Named turns come first, each shown by rows before and after it. Which turns, in which order, take the first row of each pair that follows to the second? Write the first one first, as in the answered first pair.
turn Fak:
[ 24  13 -14  15  -2 -10 -12   7  14 -13 -13 -11   6]  ->  [ 11  -5   7  -2 -27  -2  -6 -20  14   3 -11 -21  13]
[  7 -13  11  12  34 -21  -4  26  -9  -2  10  39  12]  ->  [-31  10   7  -3 -15 -35 -16 -11 -21 -20  -7  22  -8]
[ -9  31 -32 -25 -37  -9  25   3  -9 -16  -3 -26 -14]  ->  [ 19 -23  -4 -27  -7   6  47  18   6  26  19 -21  15]
[ 21  11  10 -15  -9 -11  -6  16  16  -5   7  -9  11]  ->  [ 21  19   6 -15 -11 -10  -4  10  11  -5   5  -7   9]
turn Sefib:
[-14 -15  -5  14  -8   4  -9 -19 -22  32   2  12  -5]  ->  [ -6 -27  -8  14  -5  15  -5 -20 -18  29   1   0   0]
[ 15 -20  13  16   6   8 -27  10  -6  -6 -14  13  -2]  ->  [ 26 -24   7   2   8  12   0  22  -2  -1   3  -2  -1]
[-28 -19   2  30   1   0 -17 -27  -2  -6 -25   2  -3]  ->  [  9 -38 -17  16   7  14  18 -13   8  -3 -14 -21   6]
turn Sep:
[ -3 -23 -12   1   1   5  35  -7 -14  14  11  -1 -13]  ->  [ 10  -7 -13  -9   8  -4  35  11  -6  13  24   3  -7]
[-11  -1 -13  -6   3   1 -15 -15   8  -3 -12  -1   3]  ->  [ -9   6  -8  -3   8   1 -12  -9   6  -1   1  18  -4]
[-23   2   5  41  10 -14  -1 -16 -18  -3 -14  31   2]  ->  [ 23  44  11  -9   9  -7 -13  17  22   6  15  -4  27]
[ -3  23 -10  -5   1 -16 -18   3  -8 -22   2  -4 -10]  ->  [ -5  18 -15 -10  -4 -10 -14  -6 -11 -25  -6 -20 -11]
Pairs:
Between the rows of a pair lie 2 to 3 turns.
[  8   7 -19   0 -18   3   0 -10  -1 -23 -12 -34  -6]  ->  [-10  14 -23  13 -12 -14  14  -3 -18 -22   4   1 -17] : Sefib, Sep
[  1   0  26  -5  -8   6 -14 -18  -4  -1 -10 -15  21]  ->  [ -1  15  12   0  -4  -4 -21  -8  -5 -17 -14 -12  10] : Fak, Fak
[-24  -2  -7 -23 -32   1  43 -20  -9  10  16  -8  -9]  ->  [ 10 -29  10  11  41   7  30  19   2  31  25  27  11] : Sefib, Fak
[  3 -36 -16  15  -3  17  31  -4  -9  -8 -15 -13 -17]  ->  [-29 -18   4  31   0   8   3 -18  -8  -9 -32  17 -22] : Sefib, Sefib, Sefib
[ 18   6 -13   5  17  -3  31  10 -19  -6  28  18  -5]  ->  [-10 -11  -8  15 -12   5   9 -32 -24 -15 -19  -5 -11] : Sefib, Sep, Sep
[-13 -33   2   7 -11 -19  29   2  -5  13  14  14 -17]  ->  [ 21 -15 -27   7  10 -14  21  26   3 -12   5  -3 -16] : Sep, Sep, Fak
[ -8  22 -28 -17 -26 -10  23   2  -8 -12  15   2 -14]  ->  [ 13  -1 -37 -11 -11   5  31   4  -7 -16   6 -18  -8] : Fak, Fak, Sep
[ -6 -10  39  -6   1  -1 -33 -29  30  20 -22 -18  18]  ->  [-17  22  17   6  -3 -11 -48 -26  15 -10 -29 -16   2] : Fak, Fak
[-29 -33  -2  -2 -11   5 -18 -19 -14  10  -6  13  -3]  ->  [-25 -19 -15 -19 -18   2   4 -11 -19  12  24  18  -7] : Sefib, Sefib, Sefib
[  8 -23  28   6  27  17 -32 -10  17  22 -11  -5  32]  ->  [ 16 -28   9 -18  -6  30  -6 -16  17  18  -4 -42  31] : Fak, Fak, Sefib
[-12  32 -14 -21 -28 -16  25   2  -5  -8  16  10 -10]  ->  [ -5   6  24   1  17 -16   1  13  -2  22  17  44   5] : Fak, Sefib, Fak
[ -9  -9  -1  41  22  10 -11   9   5   5  -6  28 -26]  ->  [-10 -31  17  32  12  13  -3  -2  11  24  -2  23 -15] : Fak, Fak
[ 17  -3  20 -12  10  12 -21  13  11   7  -4  -6  25]  ->  [ 18  26  -5 -18  -2   1  -7  27  12 -15   6 -11   6] : Fak, Sefib, Sefib
[-29  26   7 -14 -31 -13 -23 -34   2 -10 -25   2  -4]  ->  [  8 -47  28  -3  16  15   2 -11  12  23 -20   5  28] : Fak, Sep
[-31  19 -29  30 -16   1 -24  -7 -17 -35 -23   1 -14]  ->  [ -3 -43  -7  11 -25  36   4 -16   2  -5 -18 -31   9] : Sefib, Fak
[-12 -28  -5   5   2  -2  45   7 -21  -1   5  36 -18]  ->  [ 19  21 -11 -38  -7  -6  27  31   4  -5  29   2  -2] : Fak, Sep
[-34  12  -7  14 -11 -17  20  -7 -12  -3   7  46  -5]  ->  [-22  10  -6  23   7 -17  22   1  -7   3  17  50   2] : Fak, Fak
[-15 -13 -12   1 -18  19 -22 -19  13 -29 -31 -24  -2]  ->  [-15  -7  10  15  29   4 -13  25   6   5  13  42   4] : Sep, Fak, Fak
[-15  16 -33   1 -19   2  22   3 -29 -19   1 -14 -22]  ->  [  5 -14  -5 -21 -17  14  36  13  -9  14  21 -26   7] : Sep, Sep, Fak
[-21   3 -12  -2 -18  -9  13  -7 -15   1  11  10 -18]  ->  [ -6   7 -21  15   3 -13  12  13 -17  -4  13  12 -17] : Fak, Fak
[-11  16 -13 -13 -19  -8  -9  24   7  13  -2  -1  -2]  ->  [  3  -6 -17  -8  -7  14  -4  25  11  15 -11 -18   9] : Sefib, Sefib, Sefib
[ 17 -18  17 -24 -27  24  -3 -19  23   6 -12 -42  22]  ->  [  5  23 -11 -13 -34  10 -19 -19  12 -20 -26 -39  -1] : Fak, Fak
[-18  49  -4 -19 -42 -25  -7   6   4  -3  13  -4  -2]  ->  [-13  -7  44   7  -5  -2 -35  -6  17  24 -17   7  25] : Fak, Sefib, Sefib
[ 40 -32  13   1  15  16  -3  24  23   6  11 -24  23]  ->  [-22  37   2  12 -14 -19 -48   0   4 -26  -4   8 -11] : Sefib, Fak, Sefib
[ -5  25  21  13  22   1 -48   6   1   5  -4  25   7]  ->  [-12  -4   6  22   6  14 -35 -23  -6 -16 -35  -8  -5] : Sefib, Sep, Fak
[ -5  38 -11  -1  -5 -10 -32 -10   8 -16  -1 -12  -1]  ->  [-20 -22  14  32  10   3 -10 -20  -3   5 -10  22  -1] : Sefib, Fak, Sep
[  5 -33  27  24  29  10   0  11  -8   7 -12  11   8]  ->  [  5 -15   7  31  38   6 -10  16 -12 -10 -14  16  -2] : Fak, Fak, Fak
[-12  23  -7 -18 -37   4  -6 -11   8 -16 -13 -43  -1]  ->  [-13 -14 -18  43  17   2   5   7 -18 -25 -25  14 -19] : Fak, Sep, Fak
[ 12 -50 -17  25  16  12  28  11  -6  -2  -9   2   7]  ->  [ 32 -39 -13   5  12  19  22  12   8  -1   0 -19  14] : Sep, Sep
[  2 -32   8  -5  -1  -3  35 -16 -11   4  13  -2   1]  ->  [ -3  -5  -7   7  17 -16  21   6 -15  -7  16  28  -6] : Sefib, Fak
[  8  27  18 -23 -20  -2 -34  -6  19  13   4 -19  18]  ->  [ 20 -32   6   6  27  11  28  16   3  32  17  12  15] : Sep, Fak, Sefib
[-13  -7 -10 -23 -20   7  15 -13  -6   9  11 -21   1]  ->  [ -7   5  -4 -29  -7  -1  14   4  -1  15  27  -3   1] : Sep, Sep
[-20  17 -28 -30 -49 -18  53  -8  -6  -7  23   2 -20]  ->  [ -8  33 -36  35  22 -25  -5  26 -16 -35  -9  40 -24] : Sefib, Fak, Fak
[ -4  28  29  -6   0  -6 -50 -10   6   4 -27  -6  14]  ->  [  6  -2  16  26  38   4 -39  -5  -2  -2 -39   3   8] : Fak, Sep, Fak
[  2 -13   2  26  19  11 -19  -6  -4 -15 -30  -5   0]  ->  [ -4  13  16  16  26 -11 -27  11  -2   4  -1  32   5] : Fak, Sep
[ 38 -32  -6  19  33  -8 -28  20   2   2  14 -12  43]  ->  [ 15  -1 -37   5 -12 -11 -31 -10  -4 -32 -12 -49  18] : Fak, Sefib
[ -7 -19 -22  -3   2 -13  47  16 -17  10  35  35 -16]  ->  [ 20  22 -46 -21 -12  -8  27  23  -1 -18  26 -15 -11] : Sep, Fak
[ 12  28  28 -12  24   4 -30  22 -18 -10 -31  27  14]  ->  [  6  22  21 -24 -13   6 -31  -5 -22 -19 -48 -11   9] : Sefib, Fak
[ 24  11 -24 -20   7  19  18  29  11  -5  25 -19  12]  ->  [-23  44 -18 -23 -33  -2 -16  -5   1 -23   8  -9  -4] : Fak, Sefib
[  1  23  13  -8   2 -23 -30   6  16   8   8  16   2]  ->  [-14 -21  22  10   5  -9 -11 -11   3  17  -1  27  -2] : Sep, Sep, Fak
[  8  -5  11  -8 -12  14 -37 -17  20  17 -12 -32  13]  ->  [ 12  22   4  -7  10  -7 -15  20  11  24  37  27   5] : Sefib, Sep, Sep
